Each row is where one point has got to under a steady rotation. How many steps took it there?
The counts run from 0 to 740.
[-15   4  37 -21  11  38 -42 -22  21  11 -17  -6  -9 -16 -44  -6   4  -4
   7 -42  -3  15  -1 -13  -7   1  -5  16  11 -20  34  16 -21  23  22  -1
  29  22  -5  -9  -5  12  31 -20 -34 -32] | 677
[ 20  -4  25  14   9  11 -47 -14  45  -3   2 -18  11  -6 -18  15 -36  -4
 -29 -41 -11   3  11  -1  10 -17 -44  31  24  -7  -9  28 -19   4  33  15
  -8   4 -21   3 -20  29  -5  16 -10 -18] | 706
[  7   1  -1 -14 -11  16 -24 -58  21  -7  -6 -27 -22  -2   9  17 -17  14
 -18  22  21  32 -16  -2 -14  48   1  -6  23 -15  21  32   4  23 -13 -20
  16 -55  23 -13 -18 -10  -8   4 -12 -22] | 207
[-35  27   9  12  29  16 -46 -20  11   3  -1 -14  37  26 -42   4 -12  11
  -9  -6  14  -6  -4  18  -6  21 -19  33 -13   6  35  -5 -22   6   5  40
 -23  10 -12 -19  -1   4  21 -46 -19  -3] | 229
[ -9  14  22 -21   6 -15 -29 -38  21  19 -22 -10  -3 -13 -53  11 -35  -2
 -27 -14 -18  30  -1  -9   3  36 -32  -9  26 -18  26   5   4   5  10  -7
  27 -13  -9 -19 -43 -11  34  21  -7  -4] | 75
[  0  32  -3   8  33  -3 -22   2   2 -11  12 -31  25   4 -31  34   9  37
   3   2  35  32  -6   3 -10  27 -40   5  13  20  49  26 -24  28 -26  -5
   3 -21  -4  -6   8 -14  -1  -7 -24  -8] | 596
[  2  26   8   2   0  14 -13 -33  11 -13  31 -29  10  11  -5  22  -2  20
 -25   3  29   8 -11  45  -9 -24  14  12  15   2  13  31  -6  58   2  -7
   0 -45  15  11   8  35 -26 -28  -2  14] | 661
[ -7  22  21 -39  -3  -9   8 -51  32  47 -13 -16 -31  -2 -11  11 -28   7
 -56 -17   4  21  -1   5   2   6 -35   1   9  -8  29 -10 -18  22 -17   1
  10 -28 -12 -12 -13   2  35  26  -4 -15] | 135
[  0  23   8  12  25  17 -36  -2  17 -22  32 -21  20 -14 -17  -4   1  25
   2 -11  27  21   4   7 -19 -14   8  17  11  -2  29  28  -2  61   2 -42
  37 -34  30  10  -4   5  -9 -15 -20  13] | 601
[ 14  10  11 -14   5   7 -10 -36  36   6  54 -26  19  31  -7   0 -38   6
 -46 -24  12 -10 -27  10 -13   6   2  26  -1 -23   8  23  33  13  -1  -3
   1 -34 -13  -9  -7  31   6  12  25   2] | 456
[-13  39  29 -23   6   3 -46  -7  21 -15 -31 -33   6  -6 -18 -11  -8  35
  13   1  10  14  42  -4   4  -1 -19   0  23   9  38  -8 -24  12  13   5
  10 -29  -1  -7   5  -5  44 -17  -3 -24] | 436
[ 15   9  14 -18   9 -28   8 -22  37  22  13 -10   3  -6   8  17 -58   3
 -34 -22  10  32 -24  20   7  12 -26  -2  31 -11   9  22  20  14   6 -20
  28 -35 -15 -25  14 -10  27  39   0   3] | 696
[ -7   8  41  -8  28  20 -40  -5  36 -11   0  -7  14  12 -36 -12   9  15
  12 -39   5  -9  21   1  -1  -5   4  33  23  -7  40  10 -11  21  32  12
   3  16 -13   9 -12  31  29 -42  -8 -23] | 675
[-31  -3   2  35  12  10 -35 -30  15 -18  -2 -33  26  21 -30  36 -16   2
   9   5  23  15 -42  11 -11  -7 -37  16  -4  -1  38  18 -24 -10   0 -28
   1  10  20  -4 -11   8 -28 -31  13  14] | 717
[  1  27  -2  28  19   0 -12 -29  28   9 -13 -44  16  -3  -2   5 -47  10
 -12 -10  -1  42  35  -5   9   6 -33  11  10  -9  10   7 -28   7   6  -9
  -5 -25  25   6 -26 -50  31  -3 -14  18] | 404
[ 14  14  19  18  18 -12 -30  -7  54  -2   0 -14  27  10  14 -20 -60  24
 -34 -13   8  -1  31  20   8 -14 -38  24  20   3  -2   9  -2   7  33  27
 -18 -35  -6  -4 -19  15  21 -10  18   2] | 702
[ 25 -10   3  11 -10  32 -38 -31  14  20   4 -39   8  -4  -6  11 -23  -2
 -26  -9 -16  12 -15 -21 -10  15 -58   6  14  -8   7  47 -50   7   6  29
  -4   2  -4  13 -31   6   0  19 -18   8] | 710
[ -9  26  13 -12  33 -15  -3   7  15  18  17  -7  20  13   1  19 -12  29
 -18  -8  40  13 -36  39  -8   4 -26  13  13  26  37  26 -20  40 -21  -3
  16 -24 -30 -16  49   1  16  -3 -15   5] | 300
[ 19   9   4  14  17  27 -48 -16  -3   3   6 -23  22 -22  -9  17 -13   2
 -13  -5 -12  22  -4 -10 -14  27 -29  19  31   0   5  66 -41  35  13  12
  20 -12   5  14 -16 -11  -4   4 -44  17] | 473
[ 16   4  24  -7  -6 -11 -45 -15  22 -31  18 -20  32  11  -7   8 -43   8
   3   3  -7   0 -22  16  -1  17 -10  -6  54  -6   7  49  11   2  43  -9
  23 -32  -6   2 -11  25  11  12  29  16] | 634
[-24  13  19   2  25  34  -9 -16  41  26  -8 -14  11   9   9 -40 -39  16
  -9 -28  19  10  11  10  -1   4  -1  32 -22 -28  20 -10 -10   7  17  13
  -1  -2   3 -18  15 -11  54 -46 -19  -9] | 613
[ -9   7  25 -37  -3  -8   8 -59  42  27  -2  -8 -27  27 -21  18 -23  -6
 -46 -22   2   5 -16  11   5  15   4   7  23 -18  33  -5  15   0   2   0
   4 -17 -17 -12 -17  23  35   7  17 -22] | 133
[-12  13  -6  15  -3  24 -29 -47   6 -25  33 -44  29  24 -19  29 -18 -11
   3  12   7   6 -25   7 -17  -4  19  16  14 -17  29  34  -4   8   7 -27
  12 -22  24  17  -4  11 -17 -28  12  34] | 721
[ -6  34  17   8   8  17  -4 -24  34  -5 -19 -41   0   1  13   3 -26  17
   7 -24  22  34  43  19  13 -20   9  16   8 -14  18   0 -13  21  15  -2
  -7 -31  18  -3  26 -21  40 -43 -17  -9] | 732
[  3  -7  26 -22   4  18 -48 -23  39  -8 -13  -5 -29 -25 -15 -12   3   5
  -7 -22   3  15  13 -24  -4   0 -15  13  42   1  38  19 -23  28   6 -25
  43 -18   6   7 -14   9   8  21 -21 -31] | 441
[-12  40   3  23  26 -14 -36 -16  23   0  10 -19  38  22 -24   8 -46  20
 -41  -4   5   2  29  22   4   5 -29  33   1  15   7   2 -13  17  10  39
 -26 -26  -8   4 -27   3   9 -16  -2  15] | 465
[ -3  -7  36 -34 -10   3 -12 -36  29  10  -4 -23   0  27 -24  17 -15  -4
  -1 -25 -20  -4 -19   5   3   1  -8  -9  38 -19  42  16 -11 -11  32  -2
  10  21 -28  17 -20  36  42  -7  35  -1] | 192
[-34  13  13  -7  11  -2  10 -47  36  34 -17 -15   1  31  26  -5 -34  -5
 -20   9   4  -2  12  24  15  -4   8  21  13   7  40 -13 -36   9   2   9
  -5 -17   5   2   7  -4  49 -38  19  20] | 493
[-29   5  16  -6   0   6 -52 -50  37 -30 -20 -24 -18  11 -31  28  -4  -9
 -12   2  18  12   1  -8   3  12 -17  22  21   3  43 -13   0 -11  -9 -25
   6 -25  11 -23 -13   8 -16 -13   5 -44] | 202
[ -1  10  40 -25 -33  35 -33 -20  19  -7 -10 -42  14   7  -9  -9 -36   8
  14 -13  -6   0 -10   7  -7 -21 -11 -15   7 -39  15  19  -4 -10  44   1
  16  -8  -9  -6  14  35  37 -20  27  -5] | 189
[-13 -17   9   2  -2   9   0 -47  49  32 -17 -13  -3  30  32 -13 -44   7
 -27   1   0 -10  -4  11   6   6 -32  15   8   2  28   0 -40 -20  16  25
 -17 -10  -2  -2 -17   5  35 -21  22   3] | 256
[  5   7  20   8  10  41 -23 -16   9   2  19 -16  25   3  -3  -6 -38  10
  -2 -17   8   6 -37  38 -19   6  11   4  -1 -35  -9  49  13  24  46  24
  11  -7   0 -10  19  30   9 -39 -13  13] | 544
[-23  -4   9   1  30  29 -21 -46  41   9  16  -2 -14  18 -23  14  12 -12
 -33 -29  24  -4 -18  11  -5 -12  14  56   5  -3  42  10 -21  24 -13  -4
   5   3   1  -1   6  19 -14 -25 -26 -24] | 292
[-27   8  -4   7  33   4   4 -53  20  37   4 -16  13  25 -22  23 -30 -28
 -27 -15 -12  17 -14   4   5  31   6  29  12 -12  33   6 -21   5   2  -6
   6  13  10   4 -25 -31  40 -24 -21  25] | 165
[-11   6 -10  20   9 -18  -2 -28  39   2   5 -39  12   9  17  30 -47   3
 -19  -1  34  30 -29  13   4 -13 -47  11   6   4  25   9 -11 -15 -20 -39
   9 -25   8 -31  22 -13 -10   8  11   3] | 331
[-12  18  20   0  21  29 -17  -6  46  29  10 -27  13   6   5 -38 -30  10
 -10 -45  18  -1  20  -3  -3 -15  -5  47 -16 -15  19  -6 -17   8  12  13
   5  -8  -5 -15  34  -4  50 -21 -23 -16] | 614
[  7   7   5  -3  24  15   1 -25  33  19 -20 -23 -12  -2  27  -8  -5  26
  -7  -9  24  20  32  -2   7  13  -6  21  22   9  31  21 -48  39  -7  15
  -2 -27  10  14   7 -26  41 -26 -31 -15] | 49
